The same turns and mirrors carry the whole set onto itself, and each row onto the other rows of its family. Which rows share a family with each named row? Give them in list order.
These 32 rows form 4 families of 8 rows each.
z_861: [ 1.69  0.84  3.65  3.32 -0.39  2.09  1.82 -1.16  2.76  0.01 -2.85 -1.12
 -0.45 -0.33  2.14]
z_686: [ 0.29 -0.29  2.10  2.02  0.36  3.11  0.94 -1.19  2.05 -1.53 -1.29 -1.73
 -1.54 -4.03  2.82]
z_179: [-2.05  3.75 -1.61 -1.56 -4.84  0.52 -0.70  1.41  0.93  0.23  1.80  1.83
  0.53  0.44  1.61]
z_699: [-1.14  2.79  0.65  1.51  0.16 -4.25 -1.64  0.36 -1.31  0.40  0.34  1.40
  0.52 -0.78 -1.18]
z_339: [ 0.50 -0.56  2.02  1.88  0.66  3.09  0.88 -1.45  2.09 -1.64 -0.91 -1.93
 -1.49 -4.12  2.71]
z_540: [ 1.77 -0.89  0.95 -2.46 -1.43  5.16  0.80  0.83  4.57  0.26  1.31  0.17
 -0.38  1.29  0.66]
z_911: [ 0.29  0.67 -3.68 -2.79 -0.97 -0.81 -1.78  1.04 -1.71 -0.43  2.19  1.02
  0.00  1.15 -2.18]
z_57: [-3.20 -0.40 -0.73  1.31  0.68 -1.62 -1.07  1.12 -2.25  1.63 -0.03 -2.46
 -1.10  0.47  2.91]
z_836: [ 2.54 -3.40  1.49  1.62  1.39  1.69  1.01 -1.27  2.61 -2.60 -0.43 -2.42
 -0.28 -1.63  1.05]
z_863: [ 1.78  0.16 -0.50 -1.39 -2.01  4.76  1.84  0.62  2.36 -2.68 -1.78 -1.10
 -1.87 -2.46  2.34]
z_648: [-1.33  2.56  0.36  0.61  0.33 -3.51 -1.15  1.15 -2.30  1.18  1.17  0.62
 -0.36 -1.80 -1.84]
z_610: [ 2.88 -1.35 -0.56 -0.86 -1.55  5.66  1.24 -0.69  2.48 -0.81 -0.90 -1.55
 -1.18  1.44  1.08]
z_468: [-1.98  0.44 -0.73  1.41  1.13 -2.06 -3.06  0.88 -0.10  2.62  1.24 -1.79
 -0.29  2.23  0.51]
z_153: [ 3.67  1.02  0.72 -0.98 -2.19  3.39  2.98 -1.07  1.32 -2.94 -1.90  1.46
 -0.10 -1.49 -0.47]
z_635: [-2.79 -0.17  1.95  0.12  0.37 -3.52 -0.47  0.96 -0.73  2.24  2.58  1.29
  0.94  1.02 -0.78]
z_336: [-2.24  1.25 -0.12  1.30  0.53 -3.47  0.11  0.59 -3.30 -0.57 -0.57  0.34
 -0.05 -2.29  1.00]
z_532: [-2.40  1.13  0.20  0.68  0.19 -1.68 -2.27  1.65 -1.00  3.31  1.65 -1.88
 -1.24  1.41  0.07]
z_415: [ 1.44 -3.36  2.42  0.65  3.99  1.04  1.97 -0.10  0.42 -0.74 -0.92 -1.03
 -1.15 -1.61  0.15]
z_125: [ 1.32 -0.14  4.17  2.61 -0.89  1.53  2.29 -1.32  2.51 -2.12 -2.38 -0.88
 -0.37 -0.51  2.52]
z_44: [ 2.59  0.85  1.63 -2.47 -1.74  3.31  2.29  0.38  3.51 -2.05  0.80  2.98
  0.61 -1.83 -1.30]
z_609: [ 3.22 -2.09  0.87  2.28  2.29  1.58  0.83 -1.16  2.51 -1.37 -0.98 -1.51
 -0.16 -2.58 -0.16]
z_556: [ 0.07 -0.28  5.18  1.41  1.43  1.36  2.96  0.07  0.54  0.38 -2.73 -0.21
 -1.17 -0.06  1.73]
z_249: [-1.56  0.33 -0.58 -3.49 -2.08 -1.81  0.61  3.10 -0.49  1.34  1.85  2.07
  0.65  2.66 -1.31]
z_977: [-1.44  3.63 -0.92 -1.79 -3.66 -0.25 -0.99  1.04 -1.25  1.11  0.49  1.52
 -0.42  3.28  0.08]
z_580: [-2.73 -0.54  1.81  0.15  0.56 -3.31 -0.83  1.02 -0.75  2.27  2.57  0.97
  0.67  1.16 -0.59]
z_860: [ 3.21 -0.42  0.89 -0.89 -2.26  2.46  2.92 -0.70  2.40 -4.60 -1.10  0.85
  0.11 -1.60  0.06]
z_112: [-1.36  0.06 -0.88 -3.55 -1.82 -1.86  0.33  3.06 -0.58  1.26  2.06  1.98
  0.67  2.52 -1.39]
z_409: [-0.81  0.64 -4.31 -2.32 -2.36  0.42 -1.64  1.29  0.71 -0.63  3.51  0.76
  0.74 -1.06 -0.20]
z_795: [ 2.08 -1.68  0.59 -0.71 -2.38  4.90  1.82 -0.38  3.50 -2.29 -0.74 -1.66
 -0.87  1.53  1.84]
z_47: [-0.78  0.86 -3.33 -2.63 -1.03 -0.36 -1.59  2.25 -1.13  1.12  2.86  0.27
 -0.85  0.48 -2.67]
z_379: [ 1.85  0.16 -0.52 -1.51 -2.00  4.37  2.13  0.80  2.17 -2.80 -1.71 -0.91
 -1.73 -2.75  2.02]
z_798: [-1.99  3.94 -0.48 -1.62 -3.50 -0.56 -0.55  2.20 -1.15  1.72  0.97  1.39
 -0.97  1.61 -1.15]

Which other rows belong to the same family as z_249? z_686, z_339, z_863, z_635, z_580, z_112, z_379
Which other rows belong to the same family as z_540? z_179, z_57, z_336, z_415, z_44, z_556, z_409
Which other rows belong to the same family as z_977? z_861, z_699, z_911, z_610, z_468, z_153, z_609

The same turns and mirrors carry the whole set onto itself, and each row onto the other rows of its family. Which rows share a family with each named row? Give them in list order.
These 36 rows form 9 families of 4 rows each.
z_278: [-4.36 -2.26 -0.31  1.12  1.64  1.88  0.65 -2.78 -5.25 -1.84]
z_575: [-2.27  0.28 -2.72  1.22  1.80  1.21  1.69 -3.51  0.86  2.29]
z_923: [-2.29  2.56 -1.08  0.01  2.23  2.57 -4.99 -0.65  0.44 -0.54]
z_292: [-6.77  0.94  2.93  1.23 -1.52  2.37 -0.83 -0.99 -1.72  3.61]
z_28: [-2.35  2.90 -0.93  0.06  2.71  2.76 -5.14 -0.90 -0.39  1.00]
z_644: [-2.96 -1.84 -1.37  0.53  2.21  1.43 -0.05 -3.55 -4.93 -2.07]
z_312: [-1.35 -0.30 -1.72  1.38 -1.02  3.95  1.77 -2.18 -0.73  3.42]
z_927: [-7.74 -0.77  2.76  1.73 -1.05  1.84 -2.73 -0.45 -0.99  1.84]
z_466: [-4.77 -3.29 -0.82  1.13  0.23  0.31 -1.06 -2.43 -4.42 -2.56]
z_201: [-1.29 -1.00 -2.69  0.97  0.68  2.53  2.20 -2.31 -0.05  2.60]
z_496: [-7.51  0.65  3.56  1.80 -0.84  1.31 -1.02 -0.94 -0.32  0.88]
z_782: [-7.89  0.63  2.36  2.76 -1.80  2.15 -1.42 -0.53 -0.75  0.74]
z_419: [-1.21  2.30  0.16  0.62  3.16  1.00 -4.62  0.07  0.02  0.28]
z_832: [-3.09  3.39 -0.19 -0.66  3.92  1.96 -4.39 -0.54 -0.03 -0.10]
z_907: [-4.45 -3.57  0.58  0.57  1.41  1.23  0.56 -1.89 -4.46 -2.03]
z_744: [-1.36 -0.57 -3.43  1.65  0.56  1.64  0.50 -3.51  1.26  1.42]
z_248: [-0.43  0.60 -2.36  1.45  0.61  2.40  1.52 -3.47  0.60  1.59]
z_590: [-7.84  1.27  2.78  2.03 -1.13  2.31 -2.20 -0.74 -1.00  2.04]
z_324: [-3.26  1.02  1.17 -0.35  2.81  3.12 -5.65  0.77 -1.64  0.11]
z_240: [-1.87 -0.99 -3.61  1.54  0.19  2.48  0.32 -2.76  1.26  2.72]
z_913: [-0.71 -0.49 -1.97  2.50  1.67  0.42  0.70 -2.87  0.90  2.57]
z_787: [-5.31 -3.82 -0.86  1.57  1.74  2.27 -0.43 -2.08 -4.06 -2.54]
z_275: [-5.14 -2.32 -0.85  1.87  1.55  1.62 -0.58 -2.41 -4.86 -2.67]
z_884: [-6.66  1.88  2.53  1.37 -1.49  2.05 -2.51 -1.37  0.22  2.44]
z_872: [-2.74  2.35 -0.49 -0.42  2.58  3.49 -5.03  0.90 -0.81  0.75]
z_308: [-7.74 -0.42  3.54  1.97 -0.34  1.03 -2.19 -0.72 -0.11  0.93]
z_695: [-3.55 -1.40  0.38  0.12  2.13  2.07  0.22 -1.92 -6.36 -0.85]
z_296: [-7.09 -0.54  2.36  1.64 -2.74  0.94 -2.39 -0.77 -0.19  0.22]
z_529: [-1.77  2.02 -0.88 -0.51  2.50  3.37 -4.61  0.47 -0.18 -1.03]
z_352: [-2.55  2.34 -0.87 -0.62  3.54  2.06 -4.16  1.06 -0.51  0.29]
z_541: [-5.34 -3.49  0.26  1.22  2.10  0.24 -0.12 -2.75 -4.01 -1.91]
z_774: [-5.30 -2.50 -0.14  1.25  2.53  0.24 -0.69 -2.93 -5.15 -1.38]
z_692: [-1.93 -0.34 -3.09  1.27  1.33  1.60  1.66 -1.90  0.90  2.98]
z_602: [-7.90 -0.55  2.63  2.09 -1.24  2.97 -2.26 -0.33  0.40  0.62]
z_231: [-2.21 -2.37 -1.36  1.53  0.02  2.06  2.27 -2.74  0.11  2.76]
z_599: [-2.01  1.84 -0.48 -0.53  2.24  4.24 -4.67  0.23 -3.16  0.45]

Which other rows belong to the same family as z_231? z_644, z_324, z_884
Which other rows belong to the same family as z_599? z_292, z_312, z_695
Which other rows belong to the same family as z_927? z_28, z_907, z_248
Which other rows belong to the same family as z_872? z_278, z_201, z_590
Which other rows belong to the same family as z_296? z_466, z_419, z_913
Which other rows belong to the same family as z_692? z_782, z_275, z_352

